The same turns and mirrors carry the whole set onto itself, and each row onto the other rows of its family. Which rows share a family with each named row? Give them in list order.
These 32 rows form 4 families of 8 rows each.
gol: [  6 -19   5   8  -1   2  12 -20  21 -21   4  12  -3  -2 -11   0 -21  16]
nav: [ -8   6   8  15  10  10  12  12   0   0  -2  22  -2  -5   9  26 -32   0]
gires: [  0 -11  -8   7  18  14   6   2  -6  -6  -4  16  16 -10 -13  -2 -22   9]
zepa: [-11   5   3   7  10   5  16  15   1  -2 -15  24   9  -3   3  25 -35   3]
zim: [-13  10   3  11   1   1   8 -28  18 -20 -11  19 -13   2   8  14 -10   2]
belin: [ -9  -5   4  13   3  -9   6 -28  19 -11 -12  19  -7   6  12  21 -17   2]
gikas: [-11   5   5   6   5   8  19   9   4   6 -13  20  -2  -4   4  29 -31   2]
ketu: [ -3  -6   8  15  17  20   4  -7  26  -4  -7  14   8  10   0 -12 -11  -6]
dovad: [ -7   9  11  16  14  14   8  -7  28  -5  -5  14   6  14  -2  -6 -12 -10]
dod: [  2 -12   1   6  -4  14   6 -15  23 -25   1   6  -7  -4  -7  -2 -16  20]
sigaf: [ 14   8   2  10   7   9  25  -3  33  -4   0   1  -5   0   6  22 -13   1]
Rel: [  9  -6   2  -3 -22   8   6  -3  -2  -7   2   7  -2  -9  -5  19 -19  -5]
bavef: [  5  14   8   4   0   6  28   0  29  -5  -4   4 -10  -2   6  16  -5   1]
nake: [-20  -8  -6  -1   3  -3  -8   1   2  -2 -11  11  10   4   8  10 -24 -16]
rati: [  7  -5  -5  10  18  18   1   2  -6   4   7  15  13  -3 -11  11 -21  14]
Fiveb: [  6 -11   0   1 -18   5   8  -2   2  -2  -6   4  -1 -15 -17  25 -16  -1]
binag: [ -8 -12  -5   0   1  -2 -16  -5   5   4  -4  10   2  -2   8   4 -32 -12]
pov: [ -6 -16  -6  -5   1  -9 -11   5   7  -1 -11  10  11  -6  -2   5 -27  -9]
Gona: [  6  -5  -1  -3 -19  -2   7   2  -2  -5 -11  11   5 -11  -7  24 -13  -8]
mumo: [ 10  13   3   9  10  11  14   0  29 -11   2  -1  -8  -3   1  10   0   3]
Lusub: [  1  -2   4  11  17  13  12 -12  27   1  -1  14  15  18  -1  -5 -16  -7]
mufin: [-16 -15  -4   2   6  -7 -10   1   9   7  -9  11   5  -2  -1  11 -30 -13]
kozu: [  2 -10 -12   3  20  16   6  -1   0   7  -4  13  12 -12 -16   6 -26  11]
depe: [  1  -4   4  11  -4   5  11 -17  23 -18  -1   6  -2  -6 -17   0 -12  24]
ful: [-23   3   1  16   7  -9   9 -19  23 -14  -8  20  -8   2  10  12 -17  -2]
neros: [  8   6   7   9   8  13  19   1  28  -9  -2   3 -12  -2  10  19   1   3]
Bek: [  6  -3 -15   5  16  11   7   7  -2  -2  -5  14  15 -13 -13  14 -21  16]
Nimot: [ 10  -5  -4   0 -19  10   6   6   2 -12  -7  -2   4 -16  -9  17 -18   1]
mor: [ -4  -5   4   6   3   3   3 -17  24 -25   0   9  -9  -2  -9 -10 -20  16]
lozak: [  0   0  -3  14  16  11   6 -11  28   2  -8  11  10   5  -4 -16 -14  -5]
beno: [-19   0   0  12   2   5   5 -23  20 -16 -11  20 -11   8  17  14 -14  -2]
Ser: [ -8   8   7   8   8   2  14  12  -3  -5 -15  14  -2  -8  11  31 -24   7]

Same family as Ser: gires, bavef, nake, depe, ful, Nimot, lozak
Same family as Gona: zepa, zim, dovad, pov, mumo, Bek, mor

